Each row of Z is roughly a mix of the hidden directions of one of 3 groups.
Z, 118 rows:
[[  0  20  20  28  41   3 -15  10 -14  34   2  19]
 [ -1  42 -11 -33  15 -16  10  30   9  -6  25 -12]
 [ 13  36 -24 -32  20 -26  -3  -4  -5 -18  28   1]
 [-11  36  20   5  28   8   2   0 -34 -18  30 -18]
 [  0  -4  18  -2  21 -27 -37   3  11  33  31  19]
 [ 19  16  19  -2  28  -7 -32  -1 -15  35   8  32]
 [  1  -5   9 -42  30  -9   5  13  13   7 -10  45]
 [  1 -30  14   8   1  20  28  -3 -36 -10 -27 -29]
 [  7  -2   7   1   3  -9 -50  -6  46  21  10   5]
 [-23  16   7  24 -12  33   2 -10 -34  -9  11 -35]
 [  8 -15   0 -24 -40   9   5   2  24 -37  -1 -28]
 [ 16   3   6  23 -11 -12  26  19  20  30  25 -35]
 [ 20  11  24  -7 -13  -8 -38   1  -7  11  48  -6]
 [-10  10   1   7  -8  24  31   8 -54  -7  14 -18]
 [ -5   3  -9  27  -4  25  29   2 -45 -11  11 -27]
 [ -9  -9  22  31  -7   9 -36 -23  12  22 -31 -17]
 [ -2  10  -7  18  25   6   7 -24 -35  11 -44  18]
 [  7  11   9   0 -15 -13  18  28  48  10  34  -5]
 [ -8  20 -17   9  29  12  -3  -4 -55  17 -11   8]
 [ 31  -3   9  -7  22  -9  -6  29   4   8  43  29]
 [  3  19   1   3  36  -1 -10  11 -32  21  34  29]
 [-20 -26 -49  -5   1  14  14  24 -14 -21  11  14]
 [ 20  43  14 -27  10 -24 -20   0 -14   5  29  -4]
 [ -2  25  11 -18  20  -5 -37 -16 -33  33   7  -5]
 [  6  21  -1  26 -24  -7 -30  -1   4   7  43 -28]
 [ -3  15 -13  14   2  30  37  -4 -39  -4 -30   2]
 [  2  15 -28   1 -25 -16 -15 -36 -21 -33 -13 -16]
 [ -4 -20  -1 -36 -24  19 -31 -18   4 -36 -11  -2]
 [-20  15  -5  -6 -26  51   8  -7 -31 -17   0  -7]
 [ 29 -13  33 -38 -15  -5   1  14  15  -4  19  28]
 [ 25 -18 -17 -35  -7 -23  -7   8  43 -17  11   5]
 [  2  -7  -8 -14 -25   7  52  16 -34 -15   2   8]
 [ 26 -38 -21  18  -7   3  20  24   8  29   8  21]
 [-20  21 -10   2  14   6   5 -26 -26  33 -36 -21]
 [  5  31   7 -16  28 -10  10   6 -53   8   5  14]
 [  4 -18   0  49  -7  17  37  -4  -5   7 -14 -24]
 [ 31  -7 -29 -29   7 -33  -1  -1  29 -19  -4  16]
 [ -1  34   3  -6  23 -19 -32  10   8  35  29   8]
 [ 10 -35 -12  26 -15   2  50  11   1   5 -19   5]
 [-21 -20  -5  16  -9  16 -18   1  49   6  19 -27]
 [-18  -9 -45 -32 -11 -11   5   1 -19 -16 -32  -4]
 [  8 -24  17  13  -3 -15 -24   0  46  33 -14   7]
 [  0  14  11 -34  15  -1   8 -11 -28  36 -36 -11]
 [ 20 -34  29   6   8  -4   4  20  48   3  13   3]
 [ 31  12  19 -10  -9   1   9  14  -5 -31  37  33]
 [  5  -5  24  27   0  -1 -32  -6  39  25  -7  28]
 [  9  15  -5 -28 -21   6 -17  11 -21  14  50 -15]
 [-19 -33 -13  14 -35  33   4  -6  15 -28  -5  -9]
 [  3  18   2 -32  24  -8 -32 -24 -27  -3 -25  18]
 [ 18  14  -8 -17  25 -28  38  14 -22  -5   2  30]
 [  6  28   4  -2  20  -7 -41 -17 -20  38   5  16]
 [  0 -22  -2  30   6  -1  -5 -27 -37  24 -28  21]
 [  3  16  35  11   9  23  13  14 -38 -24  21  19]
 [ 26  17  13 -12  54 -24  -6   7   2   9  -4  23]
 [-13 -13 -17 -27 -27   0  19   6  14 -48 -12 -17]
 [ 36 -36  13  34 -11 -30  -5 -18   1   7   3   2]
 [ 21  -5   9  56 -18 -12  -3 -31   6  -6   3 -12]
 [ -2  22  -3   3  22 -11 -38 -20 -35  13  20  24]
 [-21  -8 -11 -15 -35  14  26   6 -10  -7  18 -43]
 [ -6 -18 -10   4  12   7  44  10  16 -10 -42  22]
 [ 11  33  11 -13  27  -1  18   7 -40  30 -13   9]
 [ -3 -49  -5   5  -9   4  11 -10  11  -1 -50   3]
 [ 24  -8  11  26  44 -10   8  -2 -16  23 -10  30]
 [-14 -14 -24 -21  11   8  39  33 -16  14 -24   8]
 [-30 -18 -14   6   3   6 -27  -9  19  36 -33 -16]
 [ 12  -4  16  38  27   5 -10  -7 -29  40  12  -9]
 [  8  -3 -39 -11  -5  -7  31 -10 -20 -34 -13 -29]
 [  2  12  30  34  23   1   2   1 -36  35  -6   7]
 [ 19  23  30  15  27  -6 -20 -18 -26  26  11  19]
 [ 28 -30   4  -7  19 -19  20  32  23  10  23  18]
 [ 10  -6  23  32   7  -2  20  14  53   4   8 -11]
 [ -1  -1  12 -24  26 -11  22  36 -24  25  19  24]
 [  2 -19  13  18  25  17  13 -14 -44  21 -27 -13]
 [ -1 -22   7 -17 -20  -7 -28  -4  49   1 -24  17]
 [-28   8 -35   5   1  -5  32  13  30 -17 -29  -3]
 [ 18  -9  17   6  28   0 -18 -13 -41  40   7  -3]
 [ -9   8  -5  29 -11  27   5 -21 -24 -26   1 -43]
 [ -7 -17 -20  35  38  -3  13   2 -16  29   0 -24]
 [ 24   9  -9   9  20 -13  21   8 -33  19  -9  44]
 [ 21 -38   7 -15 -19  -6 -14  14  26  15 -18  34]
 [ -4  24  -4 -36  -1  -9 -23  16 -18   5  46   1]
 [-21 -38   1  27  11  26  18  25  -4  28  -3 -15]
 [-15 -14   2 -26 -40  -4 -14 -10  31  -4  -8 -36]
 [ 11  -1  14 -49   9 -12  26  22  14   5 -24  21]
 [ 24  11  30  10  28  -2  -3   9 -10  44  -6  27]
 [ -5 -30 -14  26 -30  19   9 -25   0 -25 -31  -8]
 [-17  12 -37 -18 -29  -4  -2 -18  -4 -26 -29 -23]
 [ 16 -28  19 -19  34  -5  10  20  -3  29 -19  26]
 [ 22   0  16   9  22  -1  21  14  -1  22 -37  39]
 [ -7  16   9  -9  26   7   3 -17 -29  36 -40   7]
 [ 17 -12  12  16  47  -8  -2  16  -7  35   8  25]
 [ 23 -17  16 -18 -29  -5   8  15  30 -29  32  -5]
 [ 25 -29  20  17 -31   2 -11 -25  24 -27  -4 -14]
 [-23  -5  -8   4  -9  15  49  -1  15 -13 -40  -8]
 [ 29 -15  17  10  33 -14  13  26  -8  40  12  -2]
 [ -4 -14  -4  17 -14   4  -3  -4 -18 -10  30 -57]
 [-19  40  -8 -34  17 -19  -7  10 -22  29  -4   1]
 [ 13 -35  -1 -10 -21  -6   0 -17  24 -29 -40 -12]
 [  4  22  18  23  34   1 -25   0 -21  41   8   7]
 [  2 -17 -10  18   7  11  -4 -37 -44  20 -17 -22]
 [ 12  -1   0 -18   6 -22 -25   5  35  22  -3  45]
 [ 13  34 -24 -38   3 -12 -11  -7 -15 -28  26  -1]
 [-17  10  20 -27  -7  -9 -42 -11  41  -2  -6   6]
 [  5 -22 -21  -5 -35  -5  -4 -18  42 -20 -21 -15]
 [  7  29  42 -23 -20 -15  17  -6 -19 -29   8  -1]
 [ 19 -29   5  16 -21   8  18 -22  12 -24 -41 -12]
 [ -9  32  18   7  18  -5 -33   9 -13  25  33 -22]
 [ 11  -1  -6 -21 -29  -2  17   6  26 -32 -29  33]
 [ 30  -2  10  -5 -32 -19   7  -9  27 -30  -4 -34]
 [ -3 -19   4 -29 -24  11  35  17 -28 -26 -20  10]
 [ -6  -7  -9 -32 -23   3  31  -4   1 -25 -43 -10]
 [  7   0  -4 -15  50  -9  -2   0 -15   9 -34  31]
 [-14 -31   3  23  24  13  40  32  -8  16  -3   2]
 [-15 -12 -11 -30 -24  -1 -12  11  42 -30   8 -20]
 [ -1  16 -11 -20 -29 -11 -32   2  26 -32  25  17]
 [ 32 -21  37  12 -11   3  14  -3  39 -11 -12 -15]
 [-17  17 -20  19  18 -13  20  19 -30  40  10  13]
 [ 21 -29   3   5 -25  -8  -4   0  46  -3 -18  30]]
One row of each group comes first, with its name. Which group is each row after those in?
[ 5 -2 16 -1  9  6 27 -2 37 30 -2 45] | (50)
[-16  24  17   1 -11  14   1 -17 -42 -18   1 -40] | (80)
[  2  16  26 -11  19   6  12 -12 -16  30 -49   5] | (119)

[-15  26   2 -24 -13   9   4   6 -45  19  -2  34] | (80)
[-11  10   3  45 -12  31 -32 -24  -2  10   2 -18] | (80)
[-20  31  23   1  -1  22 -41  -9 -19  10  22 -15] | (80)
[-14  25  10  17  -2  13  32   0  -9  23 -38 -30] | (50)
[ 24 -13 -27   1 -34 -14  -6  -4  30 -27   6  28] | (50)
[ 13   8  37   3  35 -13  -4  23   2  19  28  26] | (80)
[  5 -21  -1 -26   3  -6  40  26  25 -20 -24  17] | (50)
[-10 -33  -5  30  10  21  11 -14 -36 -16 -16 -24] | (50)
[-12  26  -6  -2  28   1 -11 -20 -25  34 -35  10] | (50)
[ -2 -15   9   2 -17  16  31  36  39  -5  21 -19] | (119)
[  6  -1  26 -12  34   4 -17   4  -4   8   1  54] | (50)
